Turns, then the turns between two rows, first turn first; the first pair answered:
z_240:
-0.34  0.14  0.10  2.23  -0.14  1.20  -2.93  0.74  -1.72  -1.78  -2.14  0.24  -0.66  -0.73  -0.75  0.68  -0.49  0.81  1.78  -2.18  0.76  -1.24  -0.27 => -0.75  -0.01  -0.28  1.97  -0.24  1.06  -2.67  0.70  -1.46  -1.61  -1.55  -0.08  -0.90  -0.38  -1.29  1.12  -0.66  1.43  1.82  -1.63  0.45  -1.13  0.10
1.32  -0.98  -0.07  -3.39  1.21  -0.36  1.30  -0.17  1.06  -3.08  2.54  0.18  0.61  1.33  1.13  -0.96  1.16  0.76  -1.34  0.34  -0.04  -1.45  -1.77 => 0.15  1.46  0.54  -2.85  0.51  -2.00  -1.30  1.97  0.44  -1.26  1.19  -0.56  -1.99  0.61  2.42  -1.12  1.99  -2.82  -0.73  -1.03  -0.31  0.14  -0.78
-0.57  2.39  2.92  1.50  0.83  -4.02  0.22  2.25  -2.48  0.86  0.67  -0.34  -3.30  -0.60  1.90  2.15  -0.40  -4.43  -1.76  -1.30  2.88  1.43  2.33 => -2.64  -2.21  1.59  1.48  -1.46  -2.96  1.52  1.44  0.10  1.06  2.13  -0.28  -0.98  -0.06  -2.10  3.29  -2.44  1.36  -0.98  2.15  2.70  0.55  5.34
-0.39  -2.27  -1.97  4.13  -0.65  1.73  1.41  0.22  0.98  0.69  -4.06  2.40  -0.28  -0.32  -2.10  0.45  -0.49  0.64  1.51  4.11  -1.66  3.95  4.61 => 2.31  -2.14  -2.25  2.43  3.86  2.89  4.07  -2.43  -0.59  -1.96  -3.35  3.58  1.78  0.69  -0.70  0.24  -1.26  1.80  0.34  2.59  -1.34  1.88  -0.12
z_830:
0.76  1.62  -0.05  -0.37  -0.61  0.13  -1.18  -0.17  0.13  0.90  -2.09  -0.32  -1.18  -0.13  -1.19  0.22  0.54  -3.47  0.19  -0.30  -0.93  0.34  0.68 => 2.21  0.40  -1.07  -0.57  1.13  2.18  0.64  -0.91  -0.16  -0.32  -1.36  1.02  0.46  0.31  -1.45  0.10  0.41  -1.85  0.14  0.64  -1.42  -0.31  -0.76
-1.53  1.79  2.50  -0.75  6.00  -5.51  1.41  -1.43  -1.04  -0.14  2.57  -1.82  -0.36  3.00  1.99  0.40  0.86  1.10  -0.96  -4.38  1.58  -3.00  -3.73 => -3.84  3.59  0.64  0.80  2.25  -5.51  3.27  -0.54  -0.08  3.57  1.25  -0.62  -2.03  0.82  2.13  1.11  3.85  -3.26  -0.36  1.55  -0.10  4.73  2.76
3.72  -3.75  -1.71  -5.88  1.80  4.62  5.17  -1.04  -0.76  -3.67  1.49  4.56  4.28  0.51  0.98  0.26  4.85  0.85  -4.24  4.18  -2.61  -1.25  -3.28 => -0.21  0.34  4.52  -1.89  -2.14  -3.93  -7.80  4.68  -1.53  0.57  -0.81  -3.19  -1.93  1.37  2.05  0.55  2.60  -2.70  -2.95  -5.64  0.75  -6.03  -4.78
1.49  -0.12  0.55  -0.88  -1.93  -0.16  -1.92  1.17  -0.56  0.13  0.91  -0.02  -0.35  -0.74  0.66  -1.01  -1.31  -1.51  -1.38  -0.98  0.46  -1.16  -0.46 => 1.31  -0.38  -0.73  -0.86  -1.74  0.51  -0.67  1.13  -0.38  -0.16  0.49  0.94  0.12  -1.17  0.60  -1.39  -0.59  -2.43  -1.25  1.32  -0.49  0.98  0.99
z_549:
-1.60  0.18  4.81  3.02  -3.45  -3.75  -3.57  0.85  0.19  3.92  1.05  -2.37  -5.74  2.38  1.04  3.91  -0.63  -0.16  0.89  -0.85  -1.73  3.83  5.14 => 0.40  -1.01  3.86  3.35  -4.66  -1.27  -5.17  1.53  -0.04  2.26  0.08  -1.37  -5.68  2.08  0.90  3.30  -1.88  -0.32  1.46  -1.50  -3.22  3.12  5.76
0.27  0.22  -0.70  -3.25  0.51  -3.49  -0.48  2.20  2.53  1.74  3.54  1.87  1.23  0.51  -2.07  -0.85  2.89  3.55  -2.29  0.47  1.55  0.05  1.45 => 0.26  2.49  -0.91  -1.63  1.65  -3.92  1.17  1.64  0.82  2.43  1.04  2.29  -0.26  -0.29  -0.72  0.10  4.36  -0.68  -1.36  1.20  0.82  3.83  2.01
-2.03  -0.37  -0.06  -1.07  -0.77  -0.47  2.47  -0.39  0.75  1.75  1.32  0.12  0.55  -0.42  0.14  1.00  1.96  0.53  -1.08  2.72  0.48  1.68  1.15 => -0.82  0.14  -1.27  0.28  -1.57  1.25  1.92  0.04  -0.02  1.27  -0.60  1.02  -0.30  -1.04  0.88  0.60  2.02  -2.16  -0.59  2.08  -0.99  3.12  2.03
z_499:
-0.24  -0.39  -0.75  1.48  0.57  0.72  4.12  -1.14  0.53  0.01  -1.44  1.06  -0.31  -0.73  -1.22  0.69  0.95  -0.16  0.79  2.12  -0.79  3.20  0.99 => 0.60  -1.68  -0.84  1.36  -0.46  1.71  3.02  -1.19  0.97  -0.04  -1.56  1.25  0.22  -0.46  -1.64  0.44  0.22  0.94  1.18  2.19  -0.99  2.40  1.06
2.18  0.36  -0.26  -0.08  -2.03  6.69  0.34  -3.43  0.12  -2.44  -0.97  1.31  0.53  -1.95  1.52  1.46  0.70  -2.34  -0.08  -0.45  -1.00  2.47  -0.72 => 1.28  2.22  0.86  0.58  -0.61  5.20  1.45  -3.92  -0.64  -1.93  -1.87  0.88  -0.28  -1.70  1.47  2.43  1.42  -3.05  0.25  -1.36  -0.43  4.07  -1.54
0.64  -0.81  -0.71  -0.05  3.85  0.18  4.65  -2.29  -1.12  -2.00  1.80  0.92  1.77  1.10  0.84  0.87  -0.68  1.89  -1.63  0.77  0.81  -1.26  -3.60 => 0.66  -1.47  -0.38  1.29  3.69  -0.21  4.32  -2.53  -1.10  -2.16  -0.23  0.31  0.92  1.46  0.14  1.49  -2.00  3.21  -0.34  0.10  0.90  -2.19  -3.16
2.81  -6.39  -1.52  -1.57  -2.45  2.11  -5.72  1.46  0.83  2.99  1.51  -1.53  3.43  -0.09  -3.33  -0.64  -1.39  2.98  -2.54  -3.02  -2.10  -4.02  -3.57 => 1.27  0.31  -0.67  -4.14  2.78  -2.46  -1.19  0.89  -1.27  4.99  4.62  -1.78  2.15  -0.61  1.64  -1.11  3.68  -3.43  -5.43  -2.17  -0.54  0.35  -6.50
z_852:
1.51  2.20  0.08  -0.87  -1.76  -3.66  -2.03  1.86  0.41  -0.70  2.65  -1.89  0.69  -2.77  1.39  2.74  0.69  0.20  -0.05  -0.15  1.00  -2.20  1.27 => 2.47  2.58  0.32  -0.08  -1.54  -3.87  -2.42  1.86  -0.20  -1.06  1.62  -2.21  0.26  -2.34  1.12  2.54  -0.05  -0.39  0.54  -1.15  1.27  -2.78  0.40
2.13  -0.93  0.60  1.68  -1.35  -0.65  -3.97  0.04  -1.66  1.75  -4.02  -0.15  -4.48  -1.82  1.49  1.04  -3.58  0.57  -0.45  -0.33  0.89  -0.48  0.88 => 2.33  -3.61  0.00  0.53  -1.38  0.58  -3.57  0.04  -0.57  0.77  -2.49  0.01  -2.76  -1.24  -0.27  0.89  -4.35  3.37  -0.52  0.45  0.63  -1.74  0.85
2.97  0.40  1.15  -0.87  2.33  1.13  -0.92  -1.14  0.07  -3.14  -0.67  1.64  -0.63  0.24  2.71  -0.73  -1.15  -0.96  -1.53  -2.32  0.20  -2.60  -2.25 => 1.90  -1.64  -0.65  -2.96  1.13  1.17  -0.05  -1.47  2.11  -2.63  1.84  1.87  1.30  -0.40  1.18  -0.80  -0.63  2.41  -1.76  0.29  0.42  -2.71  -1.15

Each pair is 2 to 4 turns apart.
3.74  0.19  1.14  1.75  1.56  2.73  0.14  -2.51  -3.63  -2.28  -2.67  0.12  -0.05  0.15  -0.23  -0.88  -1.07  1.81  0.45  -2.77  0.60  -2.10  -2.78 => -1.37  2.88  0.91  0.64  0.42  -1.45  4.15  -1.61  -2.56  2.09  -0.38  -0.94  -1.69  -0.72  0.04  0.07  2.68  -0.87  -0.29  2.42  1.31  4.65  1.01 -> z_830, z_240, z_499, z_499
2.19  -2.47  -0.22  0.48  0.57  0.90  -0.64  -1.20  0.37  -2.29  -0.97  -0.23  0.90  0.72  -1.55  1.23  -2.35  2.46  1.01  -1.45  0.19  -3.33  -1.32 => 3.14  -0.81  -0.46  -0.72  0.06  1.25  -2.63  0.54  -0.70  -1.92  -0.29  0.50  0.31  0.05  1.36  -0.46  -1.01  -1.29  -0.18  -2.58  -0.72  -2.33  -1.51 -> z_240, z_499
2.33  2.13  1.02  -0.55  2.90  -0.63  -3.97  1.82  -1.66  -2.27  0.36  -0.73  0.88  0.42  2.96  -0.92  -0.65  -1.76  -1.83  -5.30  -0.52  -3.80  -4.04 => -1.04  -1.98  -0.34  4.29  -3.33  1.00  -4.46  2.71  1.16  0.28  -3.46  -1.44  -0.67  -0.01  -2.39  1.42  -2.51  1.19  2.40  -0.15  -1.51  -0.44  4.04 -> z_549, z_830, z_499, z_549
-0.69  3.17  0.59  -3.64  4.25  2.11  0.64  1.68  0.46  -1.41  3.65  -1.79  1.12  1.83  0.00  1.98  -1.41  -0.95  1.62  -2.43  -0.17  -3.05  -4.04 => -0.67  5.23  -0.08  -0.98  2.49  2.84  -0.42  2.69  -0.30  0.25  0.27  -0.66  -1.37  0.21  1.41  2.07  -0.60  -5.97  2.59  -1.59  -1.72  1.57  -0.74 -> z_549, z_549, z_830
2.00  2.62  -1.41  1.90  0.65  2.58  2.95  -1.32  0.33  4.35  -1.36  0.87  0.11  -1.59  2.52  0.53  0.52  -3.53  1.21  5.13  -2.09  4.45  1.64 => 6.23  -0.51  -2.30  0.35  0.50  6.97  -0.48  -0.44  0.57  1.18  -1.46  2.36  1.88  -1.17  2.74  -1.14  -1.29  -1.63  0.78  2.31  -3.46  0.16  -0.37 -> z_549, z_240
0.82  -0.68  0.47  5.06  1.38  -0.18  -1.45  -1.45  -1.06  -1.89  -8.10  0.77  -1.56  1.53  0.02  0.77  -3.49  0.40  2.29  -4.03  0.93  -1.60  -3.92 => -1.22  -5.02  -0.71  3.65  -3.31  0.94  -1.83  -0.56  2.18  -1.07  -4.89  0.63  0.77  0.77  -3.84  0.67  -3.72  5.64  2.27  0.11  1.18  -2.55  0.24 -> z_240, z_852
2.30  -0.13  1.97  0.35  0.74  -0.62  -3.93  2.08  0.95  0.24  1.97  -3.79  -1.26  1.01  -1.18  -0.21  0.72  2.74  0.57  -1.47  2.75  -4.71  2.97 => 2.32  0.73  1.80  -0.44  4.37  -1.33  0.83  -0.06  -0.50  -0.31  2.89  -3.27  -0.27  1.38  -0.84  0.62  1.70  3.22  -0.51  -0.53  3.85  -4.33  0.49 -> z_549, z_830, z_830
-0.26  -1.35  -0.07  -2.70  2.13  2.63  1.65  -1.52  -0.80  -0.94  0.12  -2.12  2.54  1.37  -0.63  0.38  -0.16  2.64  2.57  -0.97  -0.97  -2.35  -3.23 => 0.05  2.26  -1.53  -1.95  0.70  2.26  1.62  -0.15  -1.39  1.34  -1.36  -1.26  -0.28  -0.61  1.88  0.32  2.35  -3.73  2.44  0.25  -2.15  2.99  -0.86 -> z_240, z_830
0.41  -0.02  -0.32  2.69  1.79  -1.60  -1.33  1.83  -3.13  0.77  -1.76  -1.00  -2.14  -0.26  0.47  3.28  -1.94  -2.12  2.70  -1.05  1.85  1.48  2.49 => -0.02  -2.74  -0.28  0.64  1.02  -1.48  -3.15  2.51  -0.99  -0.31  1.16  -1.71  0.31  0.22  -2.09  2.66  -3.14  1.57  1.65  -1.36  2.91  -2.51  1.45 -> z_549, z_549
0.26  -0.77  -3.34  -2.70  -2.35  1.99  1.10  1.33  1.87  0.26  1.15  1.61  0.49  -2.63  0.78  -1.09  1.90  -2.60  -2.23  3.40  -1.05  2.57  3.83 => -1.18  1.14  -0.01  -4.01  2.51  -2.93  2.05  -0.28  0.86  0.40  3.80  -1.01  0.59  -0.42  1.44  -0.16  1.24  0.30  -3.45  -1.16  3.22  -2.71  -3.77 -> z_830, z_549
-3.23  -0.70  1.11  -4.29  -3.85  -4.33  -3.65  3.76  2.98  2.88  4.88  -2.35  -1.02  -1.11  0.27  -1.02  1.58  0.09  -1.59  0.82  1.59  -1.49  2.42 => 2.29  -1.27  -0.72  -3.82  5.57  0.65  6.16  -3.70  -1.26  -3.26  1.34  1.25  1.69  0.66  0.81  0.67  -0.98  3.02  -1.20  0.48  1.31  -2.47  -4.11 -> z_499, z_549, z_240, z_240
-1.13  1.55  -0.57  -3.75  -0.17  -4.43  -0.89  1.82  1.10  0.96  2.32  -0.05  -0.19  -0.79  3.84  -1.92  5.44  -5.86  -3.25  -1.97  1.19  0.80  -0.50 => 1.94  -3.83  -2.73  -1.73  -4.82  1.64  -5.43  3.13  2.79  -1.76  -1.00  1.05  0.91  -0.76  0.67  -2.66  1.03  -1.51  -0.56  -2.88  -1.79  -2.71  2.58 -> z_499, z_549, z_499
-1.87  -2.97  0.13  1.89  -5.68  -0.55  -0.56  2.56  1.39  1.86  -1.54  -0.81  0.10  1.10  -2.92  -0.33  -2.28  2.67  3.04  2.61  -0.36  -0.76  3.64 => 1.47  1.88  0.09  1.50  3.76  -0.69  6.86  -2.11  -2.68  -0.54  -2.50  1.38  0.67  1.69  1.47  0.63  -0.18  -1.10  1.42  1.72  0.40  1.12  -3.15 -> z_240, z_549, z_549
-0.14  -1.36  1.49  2.05  3.46  -0.94  3.23  -2.46  -0.91  -0.35  -1.52  -0.59  -0.06  2.42  -1.68  1.97  -2.05  2.85  1.66  -0.38  2.22  -1.18  -2.36 => 0.25  -3.40  -0.69  3.13  -2.19  2.28  -0.36  0.48  0.77  0.38  -3.52  0.85  -0.54  0.77  -2.51  1.16  -1.98  1.29  3.35  1.78  -0.49  1.52  2.96 -> z_830, z_549, z_549, z_830
-1.24  1.91  1.73  -1.56  -0.36  -3.21  -1.05  2.71  1.23  2.49  3.59  -0.89  -1.35  -0.65  0.99  -1.17  2.34  -3.33  -3.62  -1.69  2.42  -1.48  -1.46 => -2.19  2.10  2.54  0.51  -1.29  -4.13  -1.22  3.00  1.15  3.32  1.07  -1.82  -3.10  -0.56  -0.01  0.05  1.70  -3.60  -1.90  -1.67  2.03  -0.32  -0.13 -> z_240, z_852
-1.64  -2.41  1.17  1.23  1.63  -0.79  2.11  -2.30  1.78  0.62  1.66  1.38  1.82  1.30  -0.51  1.11  -2.53  3.38  -1.30  -0.33  1.43  -4.05  -1.02 => 0.25  -1.44  1.67  2.35  0.93  -0.29  -1.64  -1.27  0.52  0.20  -0.77  0.96  -0.01  1.37  1.17  0.38  -3.16  1.33  -0.55  -3.73  0.55  -5.04  -1.78 -> z_240, z_499
-0.88  0.86  2.14  -3.34  3.19  -3.36  1.49  -1.40  -0.77  0.80  2.63  -0.36  -0.77  0.43  2.10  -0.44  1.14  1.21  -2.55  -0.97  1.07  -2.25  -3.42 => 3.45  -3.02  -1.81  -1.26  -0.94  5.03  0.01  -1.06  -0.13  -1.52  -1.25  3.73  0.50  -1.18  1.09  -1.10  -0.46  1.26  -0.63  0.43  -2.81  -0.96  1.00 -> z_549, z_549, z_240, z_830
